Named turns come first, each shown by rows before and after it. Which turns, in which order, take the first row of each pair that follows to the second? Write the first one first, as in the answered first pair.
Z_313 (before -> after):
[-36.7   4.6  18.0  -2.0   1.2   6.9   9.4   4.8  -6.7   0.6  13.9   3.8
   2.5 -13.9  -7.6  16.6]  ->  [-20.0  13.0   5.4  10.1  -0.2   5.3  12.8  19.7  11.7  21.8   1.4  -6.6
  12.4 -12.0 -17.7  11.9]
[ 13.2 -17.3  10.2 -16.8  -6.0  -9.2   1.6  14.9   4.4 -23.1  -6.6  -1.9
   0.1   2.4  12.4  -1.7]  ->  [ 13.5 -18.2   6.7 -18.6  -0.1  -1.9  -2.2  20.1   3.7 -16.4 -11.9 -11.2
   3.2  -3.1   2.6  -6.8]
[ 18.3   7.4   7.1  -0.8  -7.4  16.1  -9.0 -14.1   0.7 -11.7  -5.7 -10.6
  11.0  -7.0  -4.9  -6.9]  ->  [ 22.3  10.2   7.0   5.6 -14.5   7.2  -2.6 -15.3   7.5 -13.0  -2.7  -2.7
   9.5  -0.9   2.8  -3.0]
Z_429 (before -> after):
[ -5.1  -3.6  -6.7   6.5   8.3 -19.2  14.0  -6.3 -12.6 -14.6   8.5   1.2
 -13.4  -7.0  18.6  -8.0]  ->  [ 10.0  -8.3  -7.4   6.2  11.5 -18.3  12.1  -6.5  -4.9 -15.1   0.8  -2.8
 -14.4  -7.7  18.6 -11.3]
[ 33.3 -19.0  -3.5   5.4  16.2  13.7  -2.4 -19.0  -4.9 -30.6 -11.1   3.7
 -13.3  -2.9  -1.2 -19.1]  ->  [  0.8  -1.5 -24.0   8.2  21.8  23.1  -6.1  -6.1 -26.2 -16.1  -3.3  -9.5
  -5.3 -12.7 -15.3 -28.2]
[ -7.3  26.8   8.1  16.6 -30.4 -27.8  13.1  22.5  27.5  39.8  -0.6   7.2
  17.4  19.7  -1.5  12.6]  ->  [  9.3  21.2  10.4  15.6 -28.1 -28.1  13.0  20.5  36.5  37.5  -8.2   6.6
  15.0  21.4   0.6  11.3]
[ 16.5 -20.7  -1.9 -10.9 -10.7  -6.8  -7.3 -16.2   5.5  -3.4  -3.8   0.6
  -6.8  12.2  13.0   0.6]  ->  [ 11.6 -12.7 -21.6  -7.9  -1.1   4.0 -14.3  -4.4  -2.1  10.4  -9.7 -17.2
  -0.5   1.2  -0.3 -13.6]
Z_7 (before -> after):
[ 28.3  -9.1 -15.4   7.8   3.4  -9.4  -0.9 -15.8   4.0 -15.8   6.6   3.4
 -25.2   6.8  22.6 -18.3]  ->  [ 33.0 -18.5  16.1  -0.3  -4.4 -10.5   3.4 -15.8  22.8 -12.4  -1.5   7.1
 -16.7  14.5  10.5  -2.4]
[-31.7   5.3  15.3 -15.9   0.5  16.1 -10.6  22.3  -5.0   8.1  16.5   1.4
   9.6   3.9 -27.7   2.7]  ->  [-36.4  13.9  -5.3  -7.6   1.2  11.7 -10.5  20.9 -16.4   4.4  26.3   3.5
   3.3   1.5 -16.1  -5.3]
[ 24.8 -14.8 -16.0   3.6  -1.1  -4.6 -10.0  13.6  -1.6  -0.7  -2.6  -7.3
  -7.1   6.0   3.2 -15.2]  ->  [ 21.4 -11.5  -8.7   8.6 -13.0 -16.8  -1.0  10.5   4.9  -2.4   5.5   5.9
  -7.5  15.1  12.5  -3.3]
[ 11.5   3.1 -20.9  11.1   5.5  -6.3   4.0  -6.9 -21.8 -18.4  21.5  -7.4
  -0.5   1.3   8.8 -18.7]  ->  [ 15.9  -7.3  24.3   3.5 -12.2 -16.4  14.8  -9.2   6.0 -14.3  14.6   5.6
  10.0  16.7  -1.5  10.4]
Z_568 (before -> after):
[ -7.0 -12.9  26.3 -13.4  -1.2   1.6  -6.4  -2.2   6.6  -7.7  -3.0  -4.1
  -8.1 -10.0 -13.0  -5.1]  ->  [  0.2  -1.4 -13.5   2.2   6.5   1.1  -9.5   1.2  -3.7  -6.6   0.4  -9.7
 -15.8 -16.8   0.2 -25.3]
[-23.5   8.0   5.8 -14.3  11.0   2.3   6.9   8.5  -8.2   5.8  22.3  14.2
 -19.6  -8.8  19.8  22.7]  ->  [  0.1 -10.8  20.5 -28.5  24.3  18.0  -4.3   9.6   2.6   5.5   0.3  -2.0
 -17.4 -15.0   3.5  17.2]
[-14.3  -4.9  23.5 -18.5  -8.4   7.5  -9.7  15.6   3.7  11.0 -17.5  13.6
  14.8  -7.3 -15.6   5.6]  ->  [  3.0   3.1 -20.5  -4.9   5.3  12.5 -16.7  19.8  -4.1  12.9 -20.7   1.0
   5.7 -17.4  -4.9 -21.5]
[-8.0  2.6 10.4 -5.4 -0.1  6.0  6.6  0.8 -1.9 10.4 -3.3 -4.0 21.1 -3.0
 -9.9 11.9]  ->  [  4.3   3.2  -9.3  -0.6   9.0  10.0   2.2   2.8  -4.5  11.3  -7.1 -13.0
  16.8  -8.7  -6.3  -1.8]
Now pairs of rows:
Each pair is two turns apart.
[  1.9 -16.0  14.6 -18.4  18.6   7.4 -15.2   3.4   6.4  -4.4 -17.6 -22.9
   9.1 -10.6 -13.8   7.0]  ->  [-21.7   8.3 -15.3   4.6   2.1 -18.7  -0.7  -4.3 -14.6 -16.3  18.1   4.1
  -3.4  -2.1  24.7   9.5]
Z_568, Z_429
[-27.0   4.2  32.5   2.9 -32.1 -24.6  17.0  -7.9  14.7   0.1  18.3  31.0
  11.4  11.9  10.1  36.1]  ->  [ 49.0   3.8 -33.0  28.5  -8.6 -19.1   5.9   1.7  34.3   7.8  -9.1   6.8
  -3.1   1.7  27.6  -8.3]
Z_429, Z_568
[-18.2   8.7   1.5  -3.5   7.6  15.0   2.3  10.8   0.2  19.7  -6.5  -7.4
  14.5  -3.3 -21.0  -5.6]  ->  [-19.9   2.4  21.0  -9.4   1.1  10.7   6.0   4.6   4.6  13.0  -4.5   1.1
  14.2   2.6 -19.8   6.2]
Z_7, Z_568
[-14.1  -6.2  26.1  10.5  15.3 -24.8  27.2   0.4  11.5  12.5   6.2  13.2
   3.2  -1.8  -6.3  24.4]  ->  [-22.4   0.1  -2.7   8.4  35.8  -4.6  12.6  12.1  -8.4  22.0  -0.2 -12.2
   5.3 -20.3 -21.0  -0.3]
Z_568, Z_429
[-48.5  11.3  -8.6  -9.2  13.1  10.2 -10.3   2.5 -41.9   7.7   7.0  -4.7
  -3.7 -22.1  -5.3 -19.1]  ->  [-58.6   9.9  13.6 -12.2  -0.5  -0.9  -1.2  -4.4 -36.9   2.6  15.3  11.6
  -2.4 -11.5  -0.3  -0.2]
Z_568, Z_7
